In the data rows, the value 128 means zero.
A hidden rule labels the rows of this table. It goes by one to three of the table's principal directions, not those with the most spread.
[129 133  56 105 144 127  79  93 142 131 194  75 182 171 133 138 147 115 117 213 156  71 153 146 148  78  77 149  49 129 155 124] 2
[125 122  74 115 135 205  79  51 146 125 143 142 122 116 121 126 132  83 107 150 134 123 165 219 192 122 105 110 139 125 145 154] 3
[127 159 153 110 113 137 141 169 134 118 124 150 107 127 119 100 150 147 115 136 132 143  97 110 109  93 132 132 151 162 138 124] 3
[107 119 103 127 176 119  76 111 136 172 163  72 138 129 106 132  83 122 153 123 150 115  76 118 114 116 170 100  68 148 111 115] 3
[106 123 117 114 127 184 144  90 125 127 143 151 107 103 146 101 124 124  95 168 117 130 127 146 175 121 134 154 172 113 153 126] 2
[101 123 112 137 148 146 139 108 118 131 111 130  99 115 129 121  80 114 138 100 130 163 122 129 143 147 150 121 132 114 127 154] 3
[ 92  78 145 167 172 148 124  72 105 168 104 144  90  68 105 139  38  96 158  43 118 162 132 160 166 205 192  94 171  84  92 130] 2
[135 122  56 116 144 133 167 165 129  93 148  81 155 214 138 118 131 145 159 171 168  85 142  84  68  85 108 150  21 185 133 149] 2
[ 98 135 100 136 159  88 107 138 116 148 147  85 132 139  80 141 105 120 150 109 148 122 128 124 102 111 132 111  64 140 124 124] 3
[216 142 133 160 106 109  94 106 149 108  83 106 184 157 181 183 179 106 122 128 110 119 189 170 154 180  87 110 141 129 114 164] 2
[153  97 155 151 113 117 204 159 131 108 111 136 140 135 194 119 105 186 167 114 121 141 126  74 103 159 149 164 136 124 123 131] 2
[164 112 138 142 113  97 118 130 147 132 129 102 162 144 161 146 135 153 151 135 125 121 124 106 116 147 131 126 106 127 115 125] 1
[146 125 176 147 104 125 130 118 136 132 100 152 131  86 145 151 140 130 115  89  95 152 130 147 143 169 134 121 193 106 114 131] 2
[126 138 181  88  84 158 132 133 142 121 113 201 123  94 153 119 163 124  97 121 104 152 125 144 157 122 125 133 213 110 110 122] 1
[113 105  95 123 130 187 162  95 120 107 117 149 110 124 141 117 119 112 120 127 120 126 160 161 152 144 136 136 145 123 130 147] 2
[176 127 132 144 105 126  90 101 142 127 126 125 143 135 136 143 170 119 107 168 115 107 144 149 152 143  92 122 144 117 146 124] 1
[168 146  86 147 123 123 144 128 136  97 137  92 163 155 171 134 159 152 128 165 129 109 173 154 133 117  93 155  93 153 172 146] 3
[157 136 124 107 113 185  91 111 158 118 134 148 134 114 139 126 168 115 102 136 117 112 107 179 136 112 115 111 153 154 137 132] 2
[130 116 158 113 134 157 155 122 144 131 126 130 159 100 197 131 110 150 126 104 112 134 101 123 139 148 176 148 169 126  95 127] 2
[133 157 135 112 105  65 118 191 138 125 156  96 141 167  96 123 168 164 128 165 146 111  84  61  60  71  98 135  67 152 140 106] 2
[179 118 150 124 103 110 166 157 118 110  96 151 151 166 210 124 154 140 142 160 110 113 162  93 138 153 125 152 142 128 123 123] 2
[117 123 129 127 140  99  92 115 134 153 163  95 163 109 112 158 128 125 119 122 125 101 110 137 119 123 122 127 106 107 120 104] 2
[ 71 109  62 118 166 148  78  73 103 151 159 127 116 122  50 149 102  52 119 125 141  99 165 183 151 115  92 108  85  95 133 131] 2
[ 86  99  96 160 132 149 191 137  85 125 125 153  14 114  72  49  92 162 162 142 129 153 131 118 120 123 175 123 115 154 195 103] 2
[154 171 162 106 113 120  98 146 153 130 140 115 158 110 156 131 178 147  92 142 113 119  89 142 128 102 131 130 156 150 134 108] 3
[102 123 137 126 149 138 113  98 119 130 112 139 113  97 101 137  98  95 115  72 130 144 133 168 151 161 146 107 158  86 104 130] 3
[156 153 120 126 103 140  69 101 154 146 161 103 140  91 140 134 194 136  83 176  88 103  91 177 144 102 116 119 139 154 178 104] 1
[169 175 158 100 106 115  98 131 158 120 138 125 185 141 185 132 180 142  99 177 134 127 151 148 175 104 105 147 162 136 125 126] 3
[140 133 123 123 121 155 157 100 141 106 134 104 149  95 202 119 143 163  97 137 100 124 120 165 156 143 158 157 160 119 150 120] 2
[125 141 171 103 120  95 109 148 133 134 118 132 152 122 129 152 140 115 110  98 122 130 102 108 113 134 130 120 146 100  85 117] 2
[188 150 114 118 105 128  92  96 161 108 136  90 203 145 202 167 191 122  85 175 109  92 148 164 157 133  83 147 129 116 136 142] 2
[140 145 118 129 138 128 115 120 137 110 127 101 166 136 124 167 145 106  97 113 131 106 130 145 113 132  91 134 123 114 118 148] 3
[149  99 137 168 132 112 200 172 105 118  96 123  81 120 168  86  97 190 182  95 107 143  96  91  85 165 201 128 112 161 157 105] 2
[107 150 177  94  94 144 192 176 129 119 122 175 113 102 180  93 143 170 110 139 103 162  89  79 123  97 153 169 189 143 132 122] 3
[146 141 118 145 115 103 136 136 136 124 152  77 130 110 152 114 155 184 116 155 106 116  92 129 109 117 148 142 105 147 180  98] 2
[122 101 143 126 121 157 110  99 134 130 100 163 118 100 109 157 118  87 121  66 111 139 124 158 129 169 128  97 164  92  88 143] 1
[173 113 157 143 119 115 135  97 137 125  91 122 168 131 222 153 117 130 134 122 108 145 158 126 179 197 148 138 168  87  95 145] 2
[134 124  72 174 132  94 189 163 104 114 153  89 105 194 114  87 118 185 175 217 161 118 170  64 102  89 102 170  43 177 201 131] 2
[136  87 165 172 153  95 154 152 119 152 115 110 105 114 125 115  67 173 189  74 132 142  82  79  88 176 203 110 116 136 108  99] 1
[121 183 182  65 106 104  55 122 157 131 128 133 199 115 119 193 188  70  46 106 120 122 115 149 144 112  79 119 182  75  58 135] 2
[148 125 102 132 112 120 127 148 125 118 126 131 110 169 115 111 149 132 148 166 137 118 141 109 108 109 105 120  85 156 152 130] 2
[ 96 113 103 134 129 154 150 109 108 131 141 153  97 111 104 110 119 122 129 144 123 128 162 150 150 119 121 139 134 125 156 125] 2
[ 75 110 116 137 153 132 201 149  96 138 153 137  91 127 125  80  68 167 160 154 147 143 130  73 127 105 158 174 114 135 156 116] 3
[ 94 144  92 115 134 159 101  95 134 134 152 125 105 113  96 116 122 109 104 150 136 141 116 154 149  95 110 125 122 124 156 143] 3
[162 124  94 149 142 138  68  71 132 136 120 109 143 159 113 151 138  78 129 156 143 110 196 185 182 153 101  96 116 129 122 149] 2
[137 109  96 176 155 148 178 131 112 128 124 107  85 128 149  82  85 174 177 136 131 141 132 127 127 142 185 133 103 182 175 126] 3
[167 143 170 131 118  73 120 165 153 120 115  85 158 144 156 137 137 170 139 105 135 135  78  85  86 144 155 118 114 132 100 115] 2
[114  86 102 142 151 136 172 131 116 122 123 123  96 150 136  91  63 156 189 115 154 144 130  97 117 146 176 128  87 136 125 130] 2
[110 148 136  95  98 171 103 102 139 135 154 175 134  97 114 132 179 102  73 170 110 119 149 173 174  88  82 143 186 120 142 125] 2
[132 111 119 147 144 122 161 111 132 116 133  91 166 120 171 147 100 153 138 102 128 123 140 133 127 160 145 152 118 107 117 136] 2
[142 129  86 116 117 120 158 124 128  92 130 104 181 175 178 153 153 125 121 159 130 101 187 128 131 125  84 164  90 115 127 155] 2
[159 139 130 131 107 133  93 111 131 131 119 154 134 146 125 142 165  94 109 172 123 120 166 142 163 126  74 124 150 122 139 141] 2
[123 114 102 113 123 150 125 118 131 132 135 132 127 156 134 125 127 113 134 165 133 120 130 105 130 114 116 131 105 137 123 144] 1
[ 73 113 107 103 151 168  93  88 130 175 179 132 122  83 112 122 101 109 120 140 120 120  94 150 154  96 150 127 127 128 131 111] 1
[ 86 166 169  89 117 148  75 100 114 143 119 193 113  92  48 154 169  42  46 121 117 132 159 180 181 113  78 110 222  80  98 127] 2
[171 137 115 151 121  79 161 170 126 103 125  79 152 172 165 126 150 176 149 155 131 108 134  90  87 127 122 149  74 156 154 123] 3
[208 149 129 125  96 108  97 111 157 110 132 110 224 155 216 175 204 126 103 182 109  88 192 168 170 135  64 153 136 123 134 138] 2
[198  98  81 157 107 135 139 119 148 106 115 106 146 172 205 120 140 163 184 160 123 121 164 137 129 150 128 124  73 168 156 150] 1
[151 149 101 106 129 136  79 101 150 126 143 107 182 159 151 155 157  98 109 168 141 106 158 156 158 108  86 129 109 132 118 151] 3
[107 121 179 113 118 188 134  90 145 116  91 191 107  59 137 138  98 101  92  46 111 181 102 166 162 173 141 120 238  63  90 155] 2
[ 38  86  44 143 202 154 164 137  89 128 145 114  53 152   8  92  22 111 195  69 192 134 125 113  65 108 159 102  25 154 127 143] 3
[127 105  76 148 161 139 174 115  94 116 120 122  96 181 152  75  78 139 180 177 164 132 202 120 173 140 157 144  90 147 154 134] 3
[185 161 189 120 107  50  83 170 156 129 110 100 196 158 151 173 172 135 125 112 133 121 111  96 100 137 110 112 124 126  78 121] 3
[ 89 122 117 135 128 148 149 120 116 131 143 152  85 106  88 102 106 134 128 136 135 148 131 129 137 111 123 138 138 120 158 127] 3
[111 118 112 136 141 130 134 120 103 120 113 146  99 128  88 125 114 100 132 104 135 128 163 154 134 144 121 115 126 110 132 129] 2
[181 133 123 119  95 115  79 112 147 133 141 114 175 142 166 157 200 117 104 184  99  83 145 152 145 124  90 126 120 133 141 114] 1
[118 133 122 121 134 157  94  95 135 136 147 132 137  97 103 149 143  98  90 124 117 109 121 174 142 122 105 124 151 113 133 126] 2
[152 149 163 115  92 129 133 146 168 105 122 123 189 120 159 179 172 139  93  99 111 129 101 117  90 124  88 145 156 122  94 158] 2
[134  82 104 179 136 172 206 118 122 111 114 131  69 111 165  74  66 190 181 118 125 161 117 117 126 164 186 143 127 149 175 138] 3
[ 77 110  77 130 178 154 127  96 110 142 163 108 103 119  88 101  72 123 148 126 158 121 141 161 146 114 160 124  90 133 143 116] 3
[ 82 116  77 125 155 165 131 110 117 123 130 139  78 150  69 102  74 100 149 123 169 152 135 123 127 111 121 115  92 128 133 161] 3
[190 156 137 149 114 125 134 131 159 108 119  89 168 126 210 134 157 175 122 140 112 136 119 143 136 139 136 144 140 158 151 144] 3
[142 149 119 108 110 130 123 124 146 110 140 116 162 132 169 136 160 137 103 153 121 121 129 140 137 110 104 149 127 124 140 136] 3
Which label does each new row get?
[135 139 144 104 122 138 118 121 137 120 103 144 177 150 149 177 144  79 104 113 128 125 159 126 140 140  91 131 155 107  68 169] >> 2
[137 108  96 134 173 152  69  61 134 157 141  93 151 126 143 142  95  92 138 132 138 107 143 180 181 157 156 102 112 122 111 129] >> 3
[121 149 156  86 105 183  74  65 169 121 122 151 156  83 134 167 157  77  45 107 110 143 103 183 173 139  97 119 215  67  87 157] >> 2
[105 158 182  83 116 135 113 139 137 141 126 173 136 108 132 127 138 111  96 127 128 152 110 116 155 104 125 135 193 111  93 126] >> 3
[132 107 146 144 138  89 162 153 117 133 124 120 153 153 145 144  96 143 160 120 140 124 135  65 105 146 125 152 108 109 103 130] >> 2
[108 138 145 111 118 148 119 115 147 132 127 130 118  88 138 126 121 134 105 102 113 159  73 131 129 127 151 122 159 114 121 135] >> 2
[105 119 121 119 118 155 161 137 126 122 150 133 110 116 114 111 138 146 108 149 117 112  94 105 100 103 128 151 130 136 148 115] >> 1
[173 114 140 143 109 132 153 133 138 100  88 130 125 137 178 122 132 150 144 106 116 141 125 126 121 171 150 120 140 128 123 137] >> 2
[111 120 114 144 137  91 142 179 116 133 144 118  95 151  66 103 108 158 177 120 157 128 110  86  65  97 132 117  60 162 147 109] >> 2
[140  61 137 170 137 120 207 155 107 121 100 131  91 138 156  95  68 182 205  90 127 137 118  74  87 184 200 129 105 138 122 111] >> 1
[175  91 170 166 122 106 124 110 143 142 101 113 151 105 182 156 107 149 154  84 101 136 107 120 129 204 167 114 153 100 100 121] >> 1
[ 29 156 140  53 127 135  92 179 121 152 167 184  80 109   0 109 132  89 101 104 153 136  56 100  70  29 103 105 115 134 108 106] >> 2
[102 118 167 147 146 138  81 102 125 163 122 154  88  51  53 140 103 102 120  45 114 147  97 187 134 157 159  76 179 107 113 104] >> 3
[125 133 159 118 116 117 185 192 107 106  85 172  88 151 129  91 121 146 156 103 137 158 130  81  99 128 155 126 141 153 112 128] >> 3
[157 200 176  83  99  64   9 133 168 152 153  88 208 145 100 195 222  87  46 173 126  97  91 119 126  84  57 111 138 108  88 117] >> 2
[143 140 175 132 102 155  93  95 137 124  82 181 107  74 116 151 151  85  85  74  95 161 132 191 167 173 117  94 225  88 112 142] >> 3
[145 151 156 127 111 141 145 103 122 113 101 151 133  99 182 125 155 125  88 137  99 145 174 176 198 157 136 145 210 104 137 128] >> 3
[153 115 118 142 145 130 166 132 116 112  93 124 122 166 186 105  92 140 169 132 144 145 160 108 149 162 163 133 118 140 120 147] >> 3
[ 69 141 159 102 161 140 181 158  97 130 133 164 101 101 115  88  87 138 123 102 145 144 126 117 139 108 173 155 171 126 115 104] >> 3
[124 111 138 135 130 154  99 103 131 143 111 162 105 107 102 141 108  90 128  96 122 145 114 142 138 151 116 102 156 104 116 145] >> 2
[209 158 174 125 125  42  85 134 158 115 103  64 225 187 211 174 148 135 121 143 148 119 136  90 145 172 114 133 120  85  74 133] >> 3
[101 150 118 128 154 123 121 150 124 143 162  94 100 110  85  94 119 158 126 133 141 124  73 126  99  86 164 122 100 170 160  96] >> 3
[194 166 172 125 108  21 128 216 151 130 133  57 188 193 195 123 168 208 160 175 142 117  82  26  72 102 152 141  68 181 117  97] >> 2
[162 167 190 142 107  99  18  73 154 161 118 108 187  60  94 229 207  64  37  88  73 108 128 216 163 169  84  86 214  80  92 121] >> 2
[144 134 164  86 109 163 101 107 144 118  80 201 181 141 165 189 146  43 101  94 122 141 182 149 173 155  69 123 201  82  45 187] >> 2
[ 98 100 149 144 115 165 132 105  98 141  95 205  57  70  61 125 127  84 118  73  93 145 156 184 149 163 137  92 199 108 128 117] >> 1
[165  98  92 164 104 127 190 173 115 100  97 135  94 184 141 104 137 162 190 147 126 127 156  84  76 133 123 127  70 188 159 148] >> 1
[130 138 102 120 125 107  49  78 144 151 162 100 189 146 105 190 155  74  97 170 134  98 164 150 159 114  49 127 102  88 115 147] >> 1
[176 107 111 180 130 101 187 148 109 106  91 107 110 177 180 102 103 170 186 150 134 139 165  85 123 169 149 141  93 150 157 140] >> 3
[119 132 115  99 112 172 130 129 127 122 138 168 117 112 134 113 162 116 109 145 110 114 136 164 139  98 116 132 147 148 148 121] >> 2
[141 136 110 118 110 148  89 104 122 136 134 152 113 134 113 120 175  94 104 185 114 106 162 168 169 111  97 115 141 138 157 118] >> 1
[126 129 140 153 131  80 196 186 102 126 127 118 117 149 145 101 110 184 167 145 135 137 136  59  98 118 147 163 103 154 151 113] >> 3
[ 81 119 127  90 145 159 103 113 131 150 151 139 105 101 102 112 100 110 113 115 133 129  65 124 125 109 157 115 133 112 112 112] >> 2
[162 119  87 165 116 154 186 131 116  92 115 128  91 146 159  83 139 170 150 169 123 128 171 146 137 134 133 146 115 171 197 134] >> 3
[ 68 126 112 102 160 153 142 150 109 131 144 146  70 148  49  75  84 121 144 130 178 137 108 100 109  84 155 117 104 151 120 117] >> 2
[ 74  76 108 138 146 157 125 101  93 148 117 182  65  99  47 125  81  76 157  69 126 134 155 163 131 154 139  88 129 103 115 123] >> 1
A new table starts here. A hidden rule labels the rows of this table. It goes by one to three of the table's principal directions, not those with the most spread.
[177 125 145 132 195 140  89 133 174 116 150 108 108 132 109 134 119 135 138 106 179 150 119  88  78 120 129 119 124 146 124 115] 3
[127 109 108 116 128 172  77 127 111 128 159 143 116 123 115 157 144  95 122 145 122 147 127  99 126 167 122 133 114 130 111 114] 3
[116 111 113 193 138 110 117 166 115  98 109 117 170 153 182  71  89 167 142 137  30  87  97 163 164 168 148 127 145 169  84  93] 1
[120 127 122 133 147 125 126 105 152 134 101 129 101 127 154 141 119  86 137 149 139 118  95 125 133 159 138 130 118 123 112  97] 3
[124 113 156 110 118 149  96 158  90 121 139 158 142 144 104 155 134 154 107 112 162 161 122 114 114 121 102 130 111 120 113 163] 3
[144 115 150  99 123 127 160 137 172 151 104 130  81 119 122 141 125  95 126 122 207 157 148  98  85  83 135 107 121  96 175 123] 5
[138 131 164 128 178 126  60 177 120 145 130 104 170 169  86 102 112 168  69 120 143 130  91 112 106  88 108 142 133 157  57 107] 2
[154 110  32 143 127 180 153 118 124 122 168 112 119  89 136  93 141  80 177 157   0 112 162 128 175 186 164 124 148 156 112  72] 4
[121 163 163 120 115 117 158 127 162 122 118 137 130 155 138 123 143 110 121 142 124 140 118 117 137 124 156 121 111 111 133 133] 5
[105 146 148 153 118  82 148 109 128 116 107 135 112 130 151 146 102 136 154 126 152 124 114 144 113 139 124 128 145  99 159 153] 5
[ 59  96 116 146  63 101 201 139  79 147  98 125 168 122 183  37 113 124 130 167  64  87 175 143 146 120 169 114 176 100 107 102] 2
[115 139  74 120 125 138 177 124  69 114 117 118 170 114 147 147 136 159 118 112  97  84 133 179 188 124 135 115 151 150 113 161] 5
[142 129 185  84 143 133 115 149 155 176 143 139 109 144  78  99 142  88  67 153 160 146 129  82 106  94 140 151  98 113  93 101] 4
[152 148 113 140 162 120  90 136 115 136 147 108 140 122  87 133 112 150 107 113 111 116 106 140 125 114 111 134 151 154 111 123] 4
[102 120 152 139  83 124 176 147 109 116 149 165 134 135 151  87 131 111 136 163  54 119 153 125 157 166 171 139 126 106 122 131] 4
[ 93 138  74 140 124 135 141 101 110  86  64 115 143 108 184 244 122 155 148 104 192  87  85 196 166 140 106 103 154 133 173 173] 3
[100 143 144 123 122 116 115 121 115 133 105 131 143 134 122 170 126 133 102 129 171 107  99 146 136 116 110 137 132 121 130 143] 2
[161 133 162 165 176  77  76 134 167 142 123 101 103 138  94  99  78 159 148 103 157 154 100 117  56 100  89 140 144 129 132 109] 3
[107 106 119 132  92 137 173 115 124 123 135 134 126  96 144  97 137 116 164 148 110 133 171 124 117 138 150 121 158  95 141 129] 4
[138 110 118 122 110 139 142 136 155 139 119 116 108 100 110 142 129 122 142 125 154 132 154 133 109  96 116 129 146 115 180 123] 3
[146 127 175 102 134  96 114 135 125 185 139 125 123 129  63  88 121 136  83 113 172 130 148 110  92  56  99 150 117 126 125 119] 4
[ 89 119  75 105  71 156 153  95 156 160  89 114 103  99 139 167 158  55 140 177 112 101 140 153 173 137 117 154 125 110 173  88] 1
[111 152 102 108 122 122 133  80 144 161 117 109 110 111 116 129 150  91 124 161 111 118 122 148 150 137 116 162 125 114 118 113] 3
[150 119 151 117 139 113 126 124 137 146 144 134 106 124 116  94 125 123 119 117 155 145 149 101  94 110 133 121 114 123 128 124] 4
[ 51 128 115 149  80 121 210 104 110 105  87 149 158 131 225  99 136  89 144 190  52  71 118 161 203 197 197 122 139 107  93 112] 3
[ 92 106 122 124  76 136 187 111 124 151 129 145 118 102 143  81 136  61 153 177  84 121 169 103 130 142 168 122 150  87 127  87] 4
[247 122 157 131 245 148   0 172 117 127 221 122 136 154  22  82 112 203 105  54 123 198 105  70  61 108  76 136  91 203  43 125] 4
[ 41 114 102 155  68 113 190 103 114 123  82 125 143 120 209  97 122  93 164 193  70  89 137 156 163 177 166 132 168  86 120 103] 1
[118 182  93 115 120 125 151  70 156 132 104 112 107 101 114 220 147  93 140 135 150  96 100 172 169 130 107 146 134 119 185 144] 5
[151 102  67 127 129 156 120  99  94 121 159 136 118  78 123 147 141 128 150 113  97 105 149 154 160 162 113 134 122 159 138 134] 3
[ 98 136 116  92  84 156 138  70 155 128 105 136  92 103 129 227 168  82 162 138 214 149 137 126 123 132  94 135 112  84 203 156] 1
[179 145 143 129 174 136  85 154 128 109 174 129 133 152  99 115 128 162 112  97 118 170 120 100 103 129 131 114 113 153 100 147] 5
[106 110  60 153 114 192 133 155  89  44 107 129 173 150 200 204 134 169 183 111  83 123 111 162 189 190 124 101 134 160 135 162] 1
[121 115 137 126  88 166 140 142 146  75 120 163 119 137 169 182 152 131 164 122 151 172 132 122 130 160 137 102 103 107 175 170] 2
[ 54 170 135  83  66 115 216  68 142 139  68 143 126 133 191 168 174  62 106 172 170 101 127 147 182 132 169 116 106  78 154 150] 4
[151 123 138 125 134 139 121 116  95 115 169 155 134  98  91 145 134 149 140  96 151 137 140 119 111 126 115 120 132 129 132 162] 5
[ 69 102 154 126  34 101 204 105 131 135  79 167 117 108 186 121 137  98 146 150 152 101 161 152 147 124 144 120 115  83 193 137] 2
[143 106  41 163 164 140 151  92 103  87 120 120 113 105 205 141 105 122 198 105  94 107 125 139 152 196 149  82 139 161 122 117] 4
[ 67 110 200 116  87  77 131 121  91 160  86 160 137 144 138 123 113 137  93 130 216 112 122 130 106  94 101 142 112  91 128 148] 1
[108 128  92 146 127 156 139 167  68  80 140 110 209 158 165  98 134 193 131 118  53 124 141 142 161 142 151 101 161 155  76 154] 3
[144 120 119 127 114 140 135 170 117 146 161 119 156 136 106  42 137 131 103 143  35 135 164 114 138 109 156 125 138 144  92  96] 4
[152 102  68 176 175 124 106 140  91 104 116 106 148 116 151 126  85 182 158  93  78  84 100 179 159 153 103 128 148 189 103 116] 2
[143 165  58  69 116 183 159  67 147 158 159 109 113  80  85 172 197  47 114 155 104 108 158 127 181 124 143 136 122 134 150 111] 4
[169 153  80 202 217  96  56 143  42  55 157 111 187 171 160 122  73 255 152  45  55 121  69 168 146 181  99  97 139 217  58 174] 4
[164 132 164 115 127 165  93 166 161 121 163 137 148 128  70 138 156 142  97 119 132 141 130 112 122  95 127 136 113 148 140 129] 2
[ 80 127  76 136  71 177 195 148 142 117 137 107 153 128 169  80 157  64 153 214   0 115 171 116 175 171 207 124 177 102 114  75] 3
[128 160 126  98  78 130 135  86 198 147 114 121  76  97  91 221 164  83 138 135 192 133 141 148 129  97  91 155 111  98 253 145] 2
[168 124 139 163 163 122 103 169 136  91 154 125 133 162 142  94 103 172 149  99  90 157 125 108 107 144 139 110 121 157 117 130] 3
[155 132 114 163 174 137 133 133 127  77 150 131 146 139 174  87 116 147 159 114  77 143 112 109 124 176 181  80 138 151  76 126] 4
[183  95 114 148 177 148  82 138 118 123 180 135 114 111 102  93 110 131 149 108  95 143 132  93 101 154 128 120 125 163  92  96] 3
[180 108 107 122 133 150 104 113 126 141 182 137  95  81  66 127 134 123 159 106 116 154 161 112 101 127  97 140 126 135 153 126] 4
[ 93 118 121 125 110  82 162  92 153 194  88 110  80 124 152  58 108  51 135 182 107 118 141 113 115 131 143 145 132  89 114  57] 4
[128 135  90 121 121 130 123 121  87 146 148 122 142 108 104 109 136 135 109 134  72 115 138 154 155 131 119 143 141 139 102 131] 4
[173 107 149  88 157 163  62 100 144 208 229 126 119  99  24  20 169  47  81 169  86 137 174  30  89 114 145 159 104 147  48  28] 2
[ 92 147 142 118 110  99 137 117  73 139 108 131 168 118 107 163 127 173  89 112 172  83 117 180 150  90  94 148 147 124 133 178] 3
[ 52 105 112 122  61 110 210 127 124 168  54 121 119 107 172 117 114  73 126 183 132  86 147 153 146 108 153 127 172  73 152  94] 3
[149 130 182 119 165  99  97 126 137 167 157 127 126 155  96  36 123 122  98 132 126 151 132  75  86 109 134 140 102 133  61  93] 3
[142 118  47 169 170 123 131 134  63  65  90 107 159 124 192 187  86 221 168  50 141 101  98 195 156 142  99  77 157 181 136 183] 4
Which label does each new row get?
[221 164 146 136 253  82  49 143  87 120 169 108 138 147  61 140  82 239  88  20 199 147  85 130  76  78  74 112 122 193  87 187] ~ 5
[151 160 179 121 181 102  79 114 139 125 134 133 124 155 105 154 121 153 102  94 204 147  84 109  95 114 106 127  98 139 109 154] ~ 4
[166  75 130 203 140 118  81 201  94  54 131 149 150 157 175 116  71 240 180  54  95 147 117 152 113 155  99  97 118 182 148 160] ~ 1
[138 109 192 111 122  92 139 136 153 184 132 147  86 130  93  60 113  96 113 143 151 153 150  89  80  94 127 151 107  95 121  98] ~ 4
[109 114 163 130 135 131 123 144 157 143 115 130 115 145 134 111 115  84 121 165 144 133 114  87 102 134 152 132 133 105 103  82] ~ 3
[137 108 137 119 135 167 126 129 128 116 156 145 141 131 132  96 150 112 140 138 107 149 142  87 124 151 154 117 113 132  86 111] ~ 2
[139 165 146  86 132 125  86 124 112 162 147 126 143 148  64 148 156 136  61 115 149 132 119 129 141  86  90 154  93 146 116 146] ~ 3
[134 135 134 158 193  85  44 172 118 141  95  74 160 182 117 104  78 210  88 102 136 120  73 157 108  95  73 155 139 171  74 116] ~ 1
[120 136 133 129 118 150 156 142 117 102 153 144 156 136 146 102 147 122 123 149  72 127 137 117 153 157 180 114 134 125  95 134] ~ 5
[190 146 160 131 207 108  50 121 109 116 171 145 120 130  81 153 112 182 100  67 186 146  84 122  94 128  94 127  99 166  96 170] ~ 5
[ 71 156  87 130  91 114 184  97 119 144  98 107 137 127 163 114 135  82 137 180  65  97 132 151 171 149 155 134 161 100 120 105] ~ 5
[114 124 191  93 100 118 141 163 135 139 119 144 116 132 102 160 136 152  85 124 221 148 150 131  96  75 114 147 124  86 173 184] ~ 4
[ 49 122 118 153  51 102 227 115 143 117  43 129 138 108 205 147 119 111 160 171 113  58 127 202 186 137 152 137 162  90 187 128] ~ 3
[153 145 169 131 185 100  85 124 146 127 120 118 127 148 112 142 108 160 109  89 212 139  91 112  83  96 108 116 117 142 116 140] ~ 3
[186 112 127 147 176 147  68 160 144  98 152 120 116 124  97 161 108 180 149  78 165 164 115 120  82 119  94 119 131 154 147 148] ~ 2
[135 143  87 134 127 142 134 122 114 109 131 121 145 109 129 168 136 140 128 113 111 100 121 161 163 131 128 116 143 151 148 143] ~ 4
[174 121 127  98 169 147 114  94 133 127 148 141  89  95 100 184 138 119 139  85 226 151 132 101  91 116 108 108 107 131 151 154] ~ 5
[122 151 162 165 157  90 104 190 115  93 100 108 185 178 146 119  93 231  90  99 130 118  82 174 128 102 123 123 151 151 100 171] ~ 3
[131 121 186  98 107 121  88 186 107 189 169 120 166 166  45  20 142 151  54 144  88 165 170  85  93  56 112 162 121 125  71 105] ~ 1
[ 45 131 122 141  80 121 178 160 101 130  75 128 169 161 185 103 120 112 106 197  42  82 106 170 198 160 163 154 151 106  81 108] ~ 3
[111 144 183  76 102 121 165 104 189 182 125 143  83 121 107 101 165  42  86 190 161 142 145  93 115 111 166 155 101  71 128 102] ~ 5
[ 92  90 115 125  85 139 166 135 136 124  94 131 110 128 184 117 130 107 156 155 128 140 157 128 128 146 142 123 129  96 149 122] ~ 2
[137 131 187 107 128 136 113 114 165 151 158 141 114 129  78 118 147  89 123 143 167 145 141  72  90 108 127 148 109 109 133 105] ~ 2
[ 86 124 126 123  78 124 140 132 109 136  91 124 143  99 111 188 126 147 119 127 185 104 130 172 128  84  91 138 168  98 184 159] ~ 2
[139 137 149 127 125 126 129 135 162 137 148 126 120 140 119  79 138 108 126 149  93 152 142 100 114 129 153 131 120 119 117 105] ~ 4
[116 114  76 133  87 171 141 131 122 103 141 131 136 123 162 125 155 110 158 152  46 134 155 135 168 175 149 121 126 133 138 119] ~ 1
[140 148 139 128 127  94 190  70 169 129 111 128  86  90 130 152 124 111 178 110 186 119 141 139 109 109 126 123 134 101 197 149] ~ 4
[105 169 127  80 109 101 156  80 143 189 103 100 104  90  67 179 148 102  91 143 202 100 137 165 129  62  88 173 150  89 178 149] ~ 5
[ 87 153 162 104  72  94 161 140 104 173 115 128 156 135  88 109 138 132  74 147 125 103 148 151 144  65 116 157 143 100 143 142] ~ 5
